In the data rows, zero lies at 4.5, halfway between 4 and 5.
Here is a table of points, one per row:
[3 4 4 4 4 8 4 6 6 6 6 7 4 5 4 4 4 4 3 4 4 7 4 5 3 3 6 4 5 3 6 5 6 6 3 3 4
 6 3 2 5 7]
[3 5 4 3 6 6 5 2 4 4 3 4 3 5 4 4 8 3 4 5 3 4 6 1 2 5 8 5 5 4 4 3 7 4 5 5 6
 6 7 5 3 5]
[3 2 6 6 6 4 3 5 4 5 3 5 4 4 3 4 6 4 6 1 5 4 7 4 4 4 4 5 3 3 7 5 7 3 2 5 6
 0 3 3 7 5]
[2 9 5 7 5 6 8 5 5 5 2 3 2 3 6 4 3 3 4 4 4 5 5 3 5 3 3 5 1 7 7 4 3 6 5 3 5
 4 2 4 2 4]
[2 4 7 3 4 5 4 4 5 7 4 4 6 6 3 4 7 3 7 3 6 5 6 6 5 4 3 4 7 9 6 3 5 4 4 6 4
 4 6 3 5 6]
[3 6 1 5 1 7 9 6 5 6 6 3 2 3 6 5 4 9 5 3 2 4 4 5 4 3 7 6 6 5 5 4 2 0 3 8 5
 3 8 5 8 1]
[5 7 4 7 6 3 3 3 1 1 5 4 3 4 5 5 1 4 5 5 3 4 8 7 5 4 5 3 9 7 6 4 4 5 4 1 5
 4 7 7 6 5]
[7 6 3 6 5 4 5 4 8 5 5 5 4 7 3 5 6 4 1 6 5 5 9 6 5 3 3 7 6 5 6 7 2 4 4 2 6
 6 4 3 5 5]
[6 4 3 4 6 2 6 8 1 8 5 5 4 7 1 2 2 4 6 7 6 6 4 2 5 6 4 5 5 5 5 2 5 5 2 2 3
 5 3 7 6 2]
[5 4 3 2 4 7 6 4 5 6 2 4 7 2 3 6 6 7 5 5 4 1 4 4 6 4 5 5 6 4 1 2 4 7 5 2 4
 2 3 4 5 6]
[6 5 6 3 4 3 3 5 6 4 7 1 5 5 7 4 4 5 7 4 4 4 3 2 6 0 3 7 5 3 6 5 5 6 2 3 7
 3 4 4 2 4]
[5 6 9 6 2 1 5 3 3 4 2 3 7 8 5 7 5 6 2 5 6 7 4 6 5 4 6 3 3 3 4 1 5 3 1 4 9
 8 5 7 6 5]
[4 5 3 3 6 5 5 2 1 5 6 5 4 6 5 2 5 2 0 2 5 2 4 8 4 3 3 5 6 5 3 4 3 7 5 7 5
 4 2 5 5 3]
[8 5 8 6 3 6 5 1 4 5 5 4 5 5 5 4 4 7 5 4 4 3 2 4 2 3 6 4 5 5 4 5 6 1 7 2 2
 4 2 4 2 6]
[4 4 4 1 5 6 3 4 7 6 4 5 3 6 6 3 4 8 3 6 6 3 4 5 4 7 3 1 6 6 7 6 5 4 4 5 7
 3 7 3 3 6]
[7 5 5 5 4 9 1 7 4 5 1 6 9 8 6 3 0 5 7 4 3 3 5 5 4 5 6 7 0 8 1 8 4 4 5 6 6
 6 6 5 6 4]
[2 4 5 6 3 3 0 4 4 4 2 6 3 6 6 4 6 7 3 6 4 5 3 3 7 4 4 9 6 5 4 5 5 4 5 5 3
 4 4 5 2 2]
[8 1 6 3 5 4 5 3 6 3 5 8 2 5 5 4 3 5 4 5 0 9 5 6 5 3 2 5 1 4 4 0 3 5 9 1 5
 2 8 3 6 4]
[3 4 5 5 5 5 6 6 5 7 3 7 5 3 6 7 2 4 4 5 5 4 5 6 1 6 3 4 5 4 4 3 6 4 5 6 5
 4 4 5 0 3]
[5 5 3 5 5 5 5 1 6 3 4 3 3 4 6 5 3 4 4 3 7 4 4 5 6 4 2 5 3 3 2 4 8 7 3 6 3
 5 7 7 7 7]
[6 3 6 7 3 6 3 6 5 3 9 6 3 4 3 6 8 5 5 5 2 5 4 4 9 5 4 3 4 7 4 7 5 5 5 5 8
 4 2 8 4 3]
[2 4 3 4 4 5 5 3 3 6 4 3 7 5 5 3 3 4 6 5 5 4 5 5 7 6 4 5 6 3 5 3 4 2 7 7 6
 5 5 2 3 6]
[4 5 4 5 4 5 3 7 4 3 5 6 7 4 8 7 4 4 4 4 3 6 5 4 5 4 6 3 5 5 4 2 6 7 3 5 2
 3 2 0 5 4]
[6 4 3 6 8 4 5 4 5 6 6 5 7 6 5 7 5 6 5 4 6 5 7 6 4 5 6 7 5 3 6 3 4 4 4 6 4
 4 6 6 0 6]
[2 3 6 7 6 3 4 3 7 2 5 5 6 4 5 5 4 3 4 9 4 4 5 2 3 2 4 5 5 4 1 6 5 1 3 4 4
 5 4 4 5 4]
[5 6 6 3 6 4 6 4 3 4 5 6 4 3 6 4 5 6 5 5 4 7 8 4 6 3 3 4 4 7 3 5 3 1 3 8 3
 4 2 4 3 9]
[4 4 4 5 3 0 6 7 5 5 4 6 4 5 6 3 5 6 5 4 2 3 3 6 5 3 4 5 7 3 4 8 8 3 7 4 6
 5 4 5 4 7]
[6 6 3 5 3 4 4 4 5 2 6 5 6 4 7 2 6 4 6 2 2 5 3 4 5 8 6 4 4 4 6 4 6 3 4 2 1
 8 5 4 5 3]
[1 4 5 4 9 7 6 4 4 3 6 5 6 4 5 4 6 5 6 7 3 4 0 5 5 6 3 6 4 3 4 5 3 4 3 5 7
 4 5 5 5 7]
[6 5 1 7 2 5 4 5 6 6 5 6 6 6 4 5 7 3 3 4 5 5 4 2 6 3 2 3 4 6 3 4 5 3 5 2 4
 2 6 7 3 5]
[5 4 3 5 7 4 5 4 5 4 4 2 8 5 3 4 4 6 2 3 3 6 5 3 5 5 7 3 6 5 6 5 6 4 6 6 6
 2 2 2 6 3]
[7 6 5 0 4 2 7 3 1 3 4 7 5 5 2 5 5 4 4 4 3 2 4 1 5 7 3 3 4 3 6 8 4 6 1 5 3
 5 6 4 5 2]
[5 5 3 3 2 4 4 5 4 4 5 2 5 3 5 7 4 2 5 5 3 7 5 5 3 9 1 6 7 4 3 7 5 5 5 3 6
 4 4 5 5 4]
[7 5 6 1 4 4 2 7 7 4 5 5 4 0 4 5 3 3 4 4 6 2 6 3 4 5 6 6 5 4 5 2 4 4 7 6 5
 5 4 6 6 5]
[4 5 4 3 5 5 5 4 2 4 4 3 4 3 5 5 6 5 5 4 8 9 6 5 4 5 6 5 4 4 3 7 5 6 7 6 6
 5 5 4 4 6]
[2 3 5 5 4 3 5 3 5 4 6 3 4 6 2 7 2 7 6 4 7 4 4 2 5 5 5 4 4 6 4 6 4 7 6 6 1
 4 5 5 5 4]
[4 8 5 5 1 3 4 3 4 4 8 6 7 6 3 3 5 1 6 5 5 5 3 4 2 5 4 4 4 3 5 6 2 7 5 4 3
 1 6 5 6 5]
[4 5 3 5 6 2 6 5 8 4 4 4 5 5 5 3 3 3 1 2 5 5 4 2 5 5 5 3 5 6 4 3 3 4 6 6 6
 6 4 5 4 5]
[3 5 4 5 3 7 4 4 5 2 5 6 5 3 1 4 3 7 5 3 5 3 6 5 4 3 1 5 4 3 7 3 6 6 6 6 6
 9 3 3 4 3]
[2 3 5 2 4 4 3 3 5 7 6 3 5 1 2 4 3 4 2 1 3 5 4 6 4 6 5 7 3 6 4 5 4 2 2 2 4
 5 4 6 3 5]
[2 5 5 3 7 4 5 3 5 8 5 7 4 5 7 7 4 5 5 4 6 3 5 3 6 6 7 5 4 5 5 6 5 6 6 4 3
 7 3 6 9 4]
[6 6 6 9 8 4 2 7 4 9 7 3 2 3 5 1 7 6 6 4 5 3 5 4 3 5 2 2 3 2 0 3 3 7 5 5 4
 6 7 0 6 3]
[4 4 4 2 6 5 2 8 2 3 4 2 5 5 4 9 6 4 4 3 6 3 2 4 3 2 3 2 3 5 6 4 3 2 7 2 2
 6 6 5 5 5]
[6 0 2 5 2 5 5 3 4 3 4 7 3 5 8 3 5 4 7 3 8 6 3 4 3 4 5 3 5 5 4 4 1 4 4 3 5
 5 2 4 4 3]
[3 3 3 3 4 2 6 6 6 4 5 4 6 2 4 2 6 5 3 6 4 4 5 7 3 2 7 4 3 7 5 6 6 8 3 5 5
 5 7 4 2 5]
[5 2 6 3 4 6 8 6 4 4 7 1 2 8 5 4 3 1 4 5 5 2 5 3 6 6 6 5 3 5 4 5 7 4 5 5 2
 5 5 3 4 3]
[5 4 5 2 5 6 4 5 8 3 2 5 3 7 4 4 5 4 8 3 3 6 5 7 4 4 5 0 6 2 3 5 3 4 4 4 2
 5 2 8 3 2]
[5 4 4 6 3 5 3 3 1 7 5 3 5 2 4 3 3 3 2 8 5 7 6 4 8 3 5 1 4 1 5 6 2 6 5 5 3
 5 6 8 5 4]
[8 3 7 8 4 5 6 8 4 1 0 5 1 4 2 5 2 3 5 3 5 5 0 4 5 6 6 7 9 4 7 6 1 6 4 4 1
 5 5 2 4 7]
[4 5 6 6 6 6 8 6 4 2 4 6 6 2 5 2 7 5 3 4 9 4 5 7 7 7 5 6 2 4 6 3 4 4 5 3 5
 3 5 5 5 4]
[8 6 4 5 5 4 4 2 6 6 3 7 4 3 3 7 5 1 6 5 5 6 0 7 7 2 5 4 5 6 5 6 5 3 4 5 6
 5 5 3 5 1]
[4 8 4 3 5 5 3 5 4 3 5 3 2 6 2 4 4 6 4 8 6 5 3 6 4 6 5 5 3 4 3 3 7 3 5 6 2
 4 2 5 6 4]
[3 4 1 5 3 2 3 3 5 5 5 4 2 6 3 7 4 3 6 5 4 2 5 6 5 6 8 4 1 4 4 3 3 4 3 5 6
 5 3 3 5 8]
[7 1 5 6 3 5 4 3 5 5 2 2 6 4 6 4 8 5 5 7 2 4 3 5 0 4 3 5 4 6 9 4 5 6 5 6 2
 5 2 6 7 5]
There is one direction along which these points spread out most. Take the direction at right angles to it along which they spread out most. Then take the direction at right angles to both along which they spread out most. Go by this last direction. Where along it does each point below lie, from 0 to 99? The average is 50, and the first point in the table lies past the average. One standard deviation of the points above along it is 16.
[4 4 4 1 5 6 3 4 7 6 4 5 3 6 6 3 4 8 3 6 6 3 4 5 4 7 3 1 6 6 7 6 5 4 4 5 7
 3 7 3 3 6] 56
[6 3 6 7 3 6 3 6 5 3 9 6 3 4 3 6 8 5 5 5 2 5 4 4 9 5 4 3 4 7 4 7 5 5 5 5 8
 4 2 8 4 3] 21
[3 4 5 5 5 5 6 6 5 7 3 7 5 3 6 7 2 4 4 5 5 4 5 6 1 6 3 4 5 4 4 3 6 4 5 6 5
 4 4 5 0 3] 61
[7 6 5 0 4 2 7 3 1 3 4 7 5 5 2 5 5 4 4 4 3 2 4 1 5 7 3 3 4 3 6 8 4 6 1 5 3
 5 6 4 5 2] 57
[1 4 5 4 9 7 6 4 4 3 6 5 6 4 5 4 6 5 6 7 3 4 0 5 5 6 3 6 4 3 4 5 3 4 3 5 7
 4 5 5 5 7] 53
[7 5 5 5 4 9 1 7 4 5 1 6 9 8 6 3 0 5 7 4 3 3 5 5 4 5 6 7 0 8 1 8 4 4 5 6 6
 6 6 5 6 4] 69
[4 5 4 5 4 5 3 7 4 3 5 6 7 4 8 7 4 4 4 4 3 6 5 4 5 4 6 3 5 5 4 2 6 7 3 5 2
 3 2 0 5 4] 63
[2 3 6 7 6 3 4 3 7 2 5 5 6 4 5 5 4 3 4 9 4 4 5 2 3 2 4 5 5 4 1 6 5 1 3 4 4
 5 4 4 5 4] 36
[2 3 5 5 4 3 5 3 5 4 6 3 4 6 2 7 2 7 6 4 7 4 4 2 5 5 5 4 4 6 4 6 4 7 6 6 1
 4 5 5 5 4] 68
[4 8 4 3 5 5 3 5 4 3 5 3 2 6 2 4 4 6 4 8 6 5 3 6 4 6 5 5 3 4 3 3 7 3 5 6 2
 4 2 5 6 4] 61
[4 8 5 5 1 3 4 3 4 4 8 6 7 6 3 3 5 1 6 5 5 5 3 4 2 5 4 4 4 3 5 6 2 7 5 4 3
 1 6 5 6 5] 36
